B =
[[ 14 -29 -26   4 -20]
 [ 16  11   5   0 -19]
 [ 13  14  17  -5 -10]
 [ -5  -7  -7  15  -5]
 [ 17  17  19 -21  -1]
 [-11 -16 -16  16   1]
 [  6 -32 -30  10 -27]]
The entry in the bottom-right corner: -27
The entry just right of the largest entry is -21
Report the 5th entry, reading row by row.
-20
The entry just right of the centre entry: 15
The third smallest entry -> -29
Report the second smallest entry.
-30
The entry directly below the centre entry -> 19
The largest entry in the last row: 10
Report the largest entry in the last column.
1
Report the 3rd entry in reading order.
-26
The 1st entry in reading order is 14
The entry at the centre is -7
The entry directly below 5: 17
The fourth-last entry, reading row by row -> -32
Report the entry in the bottom-left corner.
6
Report the largest entry in the first column.
17
Report the entry just right of 11.
5

arr =
[[  2  26  13  -3 -10  -8 -10  16   4   6 -40 -13  13]
 [ -3  14  -6 -19  -9 -28 -16  34   1 -14  -7 -12 -14]
 [  0  25   9  -8 -11 -15 -13  23   4   1 -36 -15   7]
 [  4   8  16  18   1  22   8 -21   2  19 -27   1  25]
 [  1  26  13  -1  -9  -7  -9  15   3   7 -41 -13  14]]
Indices start at 0.
The entry in row 2 and column 2 -> 9
Which number is the entry at row 0, column 2?
Answer: 13
The entry just left of the largest entry -> -16
The entry at row 1, column 0 is -3
The entry just left of -40 -> 6
The entry in the top-right corner -> 13
The entry just left of -6: 14
The entry just left of the centre entry -> -15
Which number is the entry at row 0, column 1?
Answer: 26
Which number is the entry at row 0, column 0?
Answer: 2
The bottom entry of the column that holds the largest entry: 15
The entry in the bottom-right corner: 14
Which number is the entry just left of -36?
Answer: 1
Which number is the entry in row 2 and column 0?
Answer: 0
Which number is the entry in the bottom-left corner?
Answer: 1
Which number is the entry at the centre?
Answer: -13
The entry directly below the largest entry: 23
Which number is the top entry of the column that holds the largest entry?
Answer: 16
Which number is the top entry of the column that holds the smallest entry?
Answer: -40
The entry directly above the smallest entry: -27
Which number is the entry directly below the centre entry?
Answer: 8
The entry in row 1 and column 2: -6
The entry just right of the smallest entry -> -13
The entry just right of -40 is -13

Read these off the table that follows.
1) Report the first entry, reading row by row.
2) Report the entry directly above the largest entry.
3) Report the smallest entry in the last column.
4) Report the first entry on the diagonal from the top-right corner.
5) Report the entry just left of 1.393.
6) Report the second-last entry, reading row by row.
7) Report the last entry, reading row by row.
8) Report the entry directly below -13.866.
[[-15.214 -19.536 -12.568   3.395]
 [  2.760  15.473  -7.199  -1.560]
 [ -3.980  10.145 -15.790   6.698]
 [  5.906   9.384   3.541 -13.122]
 [-13.866  -9.642 -17.938   8.901]
 [ -1.733 -14.209   8.910 -18.077]
 [-15.214 -15.731 -15.253   6.148]
 [  0.963  14.712  -9.884   1.193]
 [  1.862  14.712  -8.810   0.092]
 [-12.518  -5.076 -18.475   9.451]
 [-15.663 -18.014 -13.642   4.496]
 [  5.906  11.667   1.930 -11.470]
 [  5.906  11.667   1.393 -10.920]
 [ -4.879 -18.775   6.763 -16.425]
 [  3.659  -2.793   9.447 -18.627]
 [ -0.835  13.190 -12.568   3.395]]
1) -15.214
2) -19.536
3) -18.627
4) 3.395
5) 11.667
6) -12.568
7) 3.395
8) -1.733

data =
[[ 559   45   86   81 -141   21  504 -341   84 -126   63  262   49   79
    73   52]
 [ 435   40   93   53  -22   11  351 -131   36 -109    4   59  -49   35
    83   37]
 [   7  143  132  -29  332   78   33  529 -116  128 -207 -540 -380 -105
   119   66]
 [ 243  120   69  153   -8  118  303 -110  198  138  250  546  368  190
    82  124]
 [ 359  118   96   80  -20   85  410 -111   72   47   49  187   38   70
    86   95]
 [  50  124  101   54  226   92   69  319   30  143   13  -67  -22   32
   105   87]
 [ 308   50  105   19   99   11  216   89  -21  -75  -74 -172 -175  -19
    94   29]
 [-150  198  111   53  347  157  -25  549   18  316   -2 -143  -33   23
   118  130]
 [ 439   19   93   43   -8  -10  314 -111   23 -148  -13    4  -80   22
    83   20]
 [  38  198   98   98  168  166  195  230   94  282   97  176  128   94
   103  149]
 [ 457   89   93   78  -80   58  467 -221   73  -31   47  211   30   70
    80   77]
 [ 170  150   94   93   93  122  258   90   91  166   89  191  108   89
    95  119]]
What is the entry just left of 546? 250
The entry just left of -110 -> 303
The entry just right of -29: 332
The minimum is -540
The maximum: 559
What is the entry just left of 29? 94
The entry just left of the smallest entry is -207
